[[ 13 -20  27  -8  -8  27  12  13]
 [ 17 -28  37 -12 -12  37  16  17]
 [  8 -14  19  -6  -6  18   9   9]
 [ 18 -31  41 -13 -13  41  18  18]]
->
[[ 18 -31  41 -13 -13  41  18  18]
 [ 13 -20  27  -8  -8  27  12  13]
 [ 17 -28  37 -12 -12  37  16  17]
 [  8 -14  19  -6  -6  18   9   9]]

[[-22  11 -12 -28 -24  10 -11  11  19 -33 -16  -7  -5 -14]
 [  1  12  13  23  17 -35  20   4   8   5  12  25  19   7]
 [ -9  26  11  18  -7  -4  22  20   5   6  15  21  16  14]
 [ -3 -15 -12   7  20  -2 -26 -17 -26  30  12  -3 -21   6]
 [-14  26 -14 -10   2  19  19  16  -4   6   3   6  -4   0]
 [-11 -10 -17 -13  24  -6 -19 -13  -6   4 -26 -18 -29 -27]]
->
[[-11 -10 -17 -13  24  -6 -19 -13  -6   4 -26 -18 -29 -27]
 [-22  11 -12 -28 -24  10 -11  11  19 -33 -16  -7  -5 -14]
 [  1  12  13  23  17 -35  20   4   8   5  12  25  19   7]
 [ -9  26  11  18  -7  -4  22  20   5   6  15  21  16  14]
 [ -3 -15 -12   7  20  -2 -26 -17 -26  30  12  -3 -21   6]
 [-14  26 -14 -10   2  19  19  16  -4   6   3   6  -4   0]]

[[ -2   9  -3]
 [ -8 -18  -7]
 [ -4 -10 -10]
 [  3 -25   7]
 [ -5  10  25]
 [ 28 -20  18]
 [ 28   8  -7]
 [-10  18 -28]
 [  4  28 -36]
 [-15  25 -13]
 [ 26 -25  29]
 [  1  15   8]]
->
[[  1  15   8]
 [ -2   9  -3]
 [ -8 -18  -7]
 [ -4 -10 -10]
 [  3 -25   7]
 [ -5  10  25]
 [ 28 -20  18]
 [ 28   8  -7]
 [-10  18 -28]
 [  4  28 -36]
 [-15  25 -13]
 [ 26 -25  29]]

[[ 11  25  -9   6 -23 -24 -10]
 [-10 -34  -7  -6  40  27   2]
 [ 22  -6   3  26  12  15 -22]
 [-20 -16  -4 -17  19   5  12]
 [ -9  -1  13  -3  -2   2   8]
 [ -1  -3 -28 -12   6  -7   0]
 [ -9 -17 -37 -24  19   1   7]
 [-13   2 -30 -26  -1 -18  11]
 [ -1 -10   0  -2   8  11   3]
 [  1  -1  49  20  -7  19   2]
 [ 23 -24 -27  10  26  27 -17]]
->
[[ 23 -24 -27  10  26  27 -17]
 [ 11  25  -9   6 -23 -24 -10]
 [-10 -34  -7  -6  40  27   2]
 [ 22  -6   3  26  12  15 -22]
 [-20 -16  -4 -17  19   5  12]
 [ -9  -1  13  -3  -2   2   8]
 [ -1  -3 -28 -12   6  -7   0]
 [ -9 -17 -37 -24  19   1   7]
 [-13   2 -30 -26  -1 -18  11]
 [ -1 -10   0  -2   8  11   3]
 [  1  -1  49  20  -7  19   2]]

[[  2  29  16   8  -6  -2   5   3  46   9 -29 -14]
 [-13  14  -6  -8 -20  -1 -41  12  26  36   8   8]
 [ -3  31   1  18 -15  32  27  19   4 -14  35   4]]
->
[[ -3  31   1  18 -15  32  27  19   4 -14  35   4]
 [  2  29  16   8  -6  -2   5   3  46   9 -29 -14]
 [-13  14  -6  -8 -20  -1 -41  12  26  36   8   8]]

[[ 13   6  49  -5   0 -27 -18   1 -11  13  13  -6  22  27  15 -12]
 [  1   2  -3   2  -6  15   6   8  -4  -1  -7   4  -7  -4 -16   2]]
->
[[  1   2  -3   2  -6  15   6   8  -4  -1  -7   4  -7  -4 -16   2]
 [ 13   6  49  -5   0 -27 -18   1 -11  13  13  -6  22  27  15 -12]]

[[-12 -19  26  34]
 [  2   3  14   0]
 [-13 -21   5   6]
 [ -2 -35 -16 -12]
 [  2  -7  45  -4]
 [ -9 -25  -4 -17]
 [ 13 -13 -38 -33]
 [ -6  -8  39  -4]
 [ 13  -6  31   1]]
->
[[ 13  -6  31   1]
 [-12 -19  26  34]
 [  2   3  14   0]
 [-13 -21   5   6]
 [ -2 -35 -16 -12]
 [  2  -7  45  -4]
 [ -9 -25  -4 -17]
 [ 13 -13 -38 -33]
 [ -6  -8  39  -4]]

[[ 21 -28  18 -35 -21   5 -49  13 -28  45  13]
 [-11 -11   4  15   4   3 -24   1 -18   2 -16]
 [ 13  -3   0 -10 -21 -35 -32 -25 -20  10  18]]
->
[[ 13  -3   0 -10 -21 -35 -32 -25 -20  10  18]
 [ 21 -28  18 -35 -21   5 -49  13 -28  45  13]
 [-11 -11   4  15   4   3 -24   1 -18   2 -16]]
---
[[47 31]
 [45 -7]
 [43  5]
 [40 18]]
->
[[47 31]
 [45 -7]
 [43  5]]

[[ 24 -19   7 -35]
 [-14  28   5 -12]
 [  7  14   0  11]
 [ 23  13  21   0]
 [ 19  22  15   2]]
->
[[ 24 -19]
 [-14  28]
 [  7  14]]

[[ 16  24  20  46]
 [-35  -3  29  26]
 [ -8  39 -13 -18]
 [ 43  -1 -30 -19]]
->
[[ 16  24]
 [-35  -3]
 [ -8  39]]

[[ 1  6 31 11]
 [-2 12  4 46]
 [ 3 19 44 18]
 [ 3  0 23 -1]]
->
[[ 1  6]
 [-2 12]
 [ 3 19]]

[[  1 -37  10]
 [  8  -4 -19]
 [  7  14   0]
 [ -6 -32  14]]
->
[[  1 -37]
 [  8  -4]
 [  7  14]]

[[ 47  13]
 [  2  21]
 [ 14 -10]
 [-45   1]
 [-10   5]]
->
[[ 47  13]
 [  2  21]
 [ 14 -10]]

[[  5  44  41]
 [ 19  20  -9]
 [ -5 -10 -23]
 [ 12  42  35]]
->
[[  5  44]
 [ 19  20]
 [ -5 -10]]

[[20  3  9  2 38]
 [29  4  7  2 34]
 [26  2  0  1  8]]
->
[[20  3]
 [29  4]
 [26  2]]

[[ 30  -5]
 [ -6 -46]
 [ 47 -17]
 [ 30 -46]
 [-29   3]]
->
[[ 30  -5]
 [ -6 -46]
 [ 47 -17]]
